In the data rows, the value 128 means zero.
Here is a table of points, one per row:
[142, 107, 115, 93, 112, 92, 164, 126, 100, 162, 130, 136, 99, 138, 163, 69, 116, 246, 134, 221, 155, 144, 119, 123, 120, 176, 169, 151, 142, 116, 118, 22]
[57, 91, 104, 114, 128, 153, 79, 155, 75, 99, 118, 165, 66, 185, 132, 230, 57, 64, 183, 147, 151, 102, 152, 117, 255, 157, 46, 53, 80, 175, 117, 127]
[203, 127, 44, 135, 200, 94, 161, 75, 184, 135, 164, 66, 176, 138, 110, 85, 127, 160, 102, 154, 161, 103, 131, 184, 110, 82, 53, 128, 108, 119, 75, 192]
[130, 113, 82, 155, 168, 83, 226, 117, 175, 134, 156, 149, 143, 125, 71, 59, 127, 75, 176, 127, 133, 164, 141, 108, 156, 179, 175, 172, 101, 88, 71, 131]
[148, 114, 102, 115, 135, 122, 75, 75, 138, 173, 151, 171, 188, 167, 158, 210, 138, 125, 133, 63, 156, 99, 144, 135, 78, 130, 77, 111, 133, 98, 113, 74]
[165, 148, 114, 175, 123, 155, 35, 86, 187, 65, 76, 194, 213, 110, 162, 132, 123, 77, 189, 200, 147, 84, 149, 94, 194, 156, 132, 129, 104, 167, 176, 49]
[75, 54, 206, 166, 142, 153, 67, 152, 191, 153, 140, 147, 87, 183, 192, 173, 113, 123, 159, 132, 74, 137, 161, 174, 109, 116, 184, 90, 149, 108, 166, 120]
[154, 123, 124, 94, 149, 165, 125, 98, 161, 168, 175, 160, 137, 111, 148, 111, 207, 148, 176, 91, 176, 125, 101, 160, 187, 139, 129, 78, 145, 149, 117, 88]
[94, 51, 146, 122, 93, 140, 107, 168, 113, 85, 93, 156, 117, 82, 125, 160, 82, 129, 133, 189, 128, 120, 90, 136, 120, 127, 45, 119, 139, 96, 110, 175]
[141, 107, 113, 107, 199, 212, 176, 108, 171, 121, 110, 92, 88, 157, 153, 137, 164, 122, 155, 125, 185, 83, 191, 118, 175, 98, 171, 143, 105, 182, 181, 115]
[189, 149, 156, 69, 113, 168, 175, 169, 172, 111, 153, 176, 115, 111, 161, 172, 107, 148, 92, 172, 106, 43, 109, 84, 100, 157, 168, 159, 146, 92, 94, 206]
[83, 208, 153, 79, 230, 57, 200, 182, 47, 135, 178, 159, 93, 98, 74, 149, 144, 163, 90, 166, 90, 170, 111, 144, 88, 201, 172, 205, 171, 53, 103, 197]
[231, 94, 113, 142, 199, 194, 152, 89, 128, 143, 154, 57, 164, 99, 160, 95, 127, 120, 117, 189, 159, 139, 227, 82, 126, 117, 160, 101, 28, 194, 151, 134]
[144, 164, 71, 161, 41, 140, 170, 120, 138, 178, 87, 116, 109, 90, 75, 119, 124, 127, 162, 134, 42, 145, 37, 158, 153, 56, 120, 120, 93, 79, 192, 177]
[201, 131, 148, 83, 78, 168, 107, 147, 116, 107, 80, 136, 116, 131, 109, 129, 89, 100, 81, 118, 97, 192, 126, 226, 76, 183, 103, 91, 138, 172, 111, 156]
[99, 167, 109, 144, 153, 145, 73, 146, 188, 64, 160, 64, 141, 96, 141, 170, 218, 112, 119, 61, 87, 91, 83, 128, 162, 140, 192, 95, 97, 48, 116, 81]
[35, 148, 105, 177, 113, 221, 88, 166, 105, 87, 121, 124, 144, 90, 157, 38, 127, 132, 165, 144, 84, 125, 141, 124, 28, 138, 112, 84, 160, 128, 67, 137]
[95, 100, 126, 56, 144, 163, 184, 107, 82, 86, 165, 181, 98, 137, 117, 105, 71, 146, 85, 157, 100, 137, 86, 128, 214, 115, 172, 129, 131, 91, 119, 71]
[163, 104, 63, 107, 215, 167, 195, 59, 47, 147, 125, 176, 74, 190, 186, 163, 147, 118, 132, 120, 116, 95, 144, 158, 123, 206, 103, 192, 103, 207, 163, 102]
[20, 149, 129, 160, 67, 84, 140, 152, 143, 130, 150, 112, 129, 159, 107, 114, 122, 194, 115, 135, 92, 75, 142, 101, 105, 134, 68, 86, 39, 165, 170, 167]
[30, 157, 95, 169, 149, 92, 75, 99, 133, 178, 110, 63, 165, 114, 154, 142, 163, 96, 27, 144, 173, 146, 126, 110, 113, 140, 139, 135, 184, 111, 69, 165]
[137, 154, 236, 173, 181, 130, 102, 90, 127, 139, 118, 79, 47, 162, 77, 146, 103, 153, 98, 124, 196, 226, 36, 69, 117, 165, 93, 74, 204, 82, 125, 71]
[131, 136, 137, 133, 128, 93, 76, 128, 120, 36, 110, 129, 211, 112, 104, 120, 133, 160, 129, 65, 139, 104, 109, 123, 156, 152, 177, 105, 215, 209, 109, 168]
[143, 136, 173, 171, 64, 68, 192, 65, 131, 153, 135, 196, 127, 161, 87, 191, 139, 115, 106, 149, 30, 148, 142, 165, 171, 43, 99, 151, 186, 196, 129, 79]
[170, 155, 224, 79, 118, 108, 93, 161, 120, 140, 106, 124, 146, 94, 176, 98, 109, 156, 151, 76, 126, 169, 133, 99, 236, 127, 68, 139, 96, 82, 117, 109]
[138, 124, 167, 124, 162, 66, 67, 231, 151, 194, 87, 190, 130, 142, 164, 54, 105, 115, 114, 70, 134, 94, 101, 138, 166, 112, 141, 185, 169, 152, 140, 117]
[154, 96, 57, 140, 85, 93, 144, 147, 74, 132, 47, 145, 84, 69, 154, 104, 129, 130, 114, 93, 74, 129, 130, 138, 79, 134, 192, 56, 114, 42, 200, 101]
[104, 182, 169, 113, 43, 134, 88, 86, 91, 111, 96, 113, 140, 157, 80, 125, 68, 168, 86, 115, 123, 146, 214, 140, 57, 58, 184, 161, 123, 123, 184, 173]
[126, 97, 115, 139, 117, 99, 104, 128, 174, 97, 106, 99, 146, 198, 76, 136, 194, 82, 189, 101, 115, 162, 140, 124, 121, 83, 115, 162, 19, 221, 86, 113]
[102, 156, 110, 129, 97, 113, 171, 104, 148, 125, 133, 160, 147, 127, 70, 121, 136, 87, 159, 93, 194, 137, 94, 97, 104, 126, 143, 77, 118, 138, 84, 153]
[202, 120, 174, 121, 94, 118, 97, 166, 59, 183, 151, 87, 153, 143, 93, 134, 167, 107, 129, 86, 116, 109, 142, 139, 158, 170, 89, 131, 128, 107, 154, 189]
[190, 103, 219, 187, 161, 160, 148, 151, 142, 175, 176, 65, 96, 67, 107, 127, 85, 192, 115, 106, 154, 111, 163, 156, 103, 123, 159, 163, 139, 151, 92, 199]
[171, 150, 84, 130, 52, 195, 160, 150, 70, 138, 64, 98, 227, 157, 166, 139, 128, 54, 88, 160, 143, 103, 150, 181, 103, 144, 172, 174, 142, 99, 138, 94]
[84, 147, 142, 111, 131, 24, 115, 85, 126, 143, 154, 85, 55, 131, 91, 80, 109, 106, 129, 162, 119, 100, 119, 96, 45, 136, 73, 142, 141, 133, 150, 133]
[72, 183, 117, 149, 137, 79, 103, 148, 109, 85, 161, 107, 78, 114, 142, 163, 156, 98, 114, 96, 194, 135, 80, 84, 121, 26, 100, 189, 72, 131, 166, 157]
[87, 58, 69, 85, 88, 159, 174, 170, 172, 99, 167, 132, 159, 64, 166, 109, 153, 156, 159, 124, 138, 217, 144, 67, 74, 65, 113, 126, 243, 104, 136, 68]
There is one direction along which these points spread out most. Where along it does each point below lie, from 0 to 99? The average is 50, and the first point in the table lies past the average. One standard deviation of the points above along it is 16.
[126, 97, 115, 139, 117, 99, 104, 128, 174, 97, 106, 99, 146, 198, 76, 136, 194, 82, 189, 101, 115, 162, 140, 124, 121, 83, 115, 162, 19, 221, 86, 113] >> 27
[202, 120, 174, 121, 94, 118, 97, 166, 59, 183, 151, 87, 153, 143, 93, 134, 167, 107, 129, 86, 116, 109, 142, 139, 158, 170, 89, 131, 128, 107, 154, 189] >> 53
[95, 100, 126, 56, 144, 163, 184, 107, 82, 86, 165, 181, 98, 137, 117, 105, 71, 146, 85, 157, 100, 137, 86, 128, 214, 115, 172, 129, 131, 91, 119, 71] >> 54
[154, 96, 57, 140, 85, 93, 144, 147, 74, 132, 47, 145, 84, 69, 154, 104, 129, 130, 114, 93, 74, 129, 130, 138, 79, 134, 192, 56, 114, 42, 200, 101] >> 60
[20, 149, 129, 160, 67, 84, 140, 152, 143, 130, 150, 112, 129, 159, 107, 114, 122, 194, 115, 135, 92, 75, 142, 101, 105, 134, 68, 86, 39, 165, 170, 167] >> 54
[163, 104, 63, 107, 215, 167, 195, 59, 47, 147, 125, 176, 74, 190, 186, 163, 147, 118, 132, 120, 116, 95, 144, 158, 123, 206, 103, 192, 103, 207, 163, 102] >> 30
[83, 208, 153, 79, 230, 57, 200, 182, 47, 135, 178, 159, 93, 98, 74, 149, 144, 163, 90, 166, 90, 170, 111, 144, 88, 201, 172, 205, 171, 53, 103, 197] >> 96
[189, 149, 156, 69, 113, 168, 175, 169, 172, 111, 153, 176, 115, 111, 161, 172, 107, 148, 92, 172, 106, 43, 109, 84, 100, 157, 168, 159, 146, 92, 94, 206] >> 61
[99, 167, 109, 144, 153, 145, 73, 146, 188, 64, 160, 64, 141, 96, 141, 170, 218, 112, 119, 61, 87, 91, 83, 128, 162, 140, 192, 95, 97, 48, 116, 81] >> 46
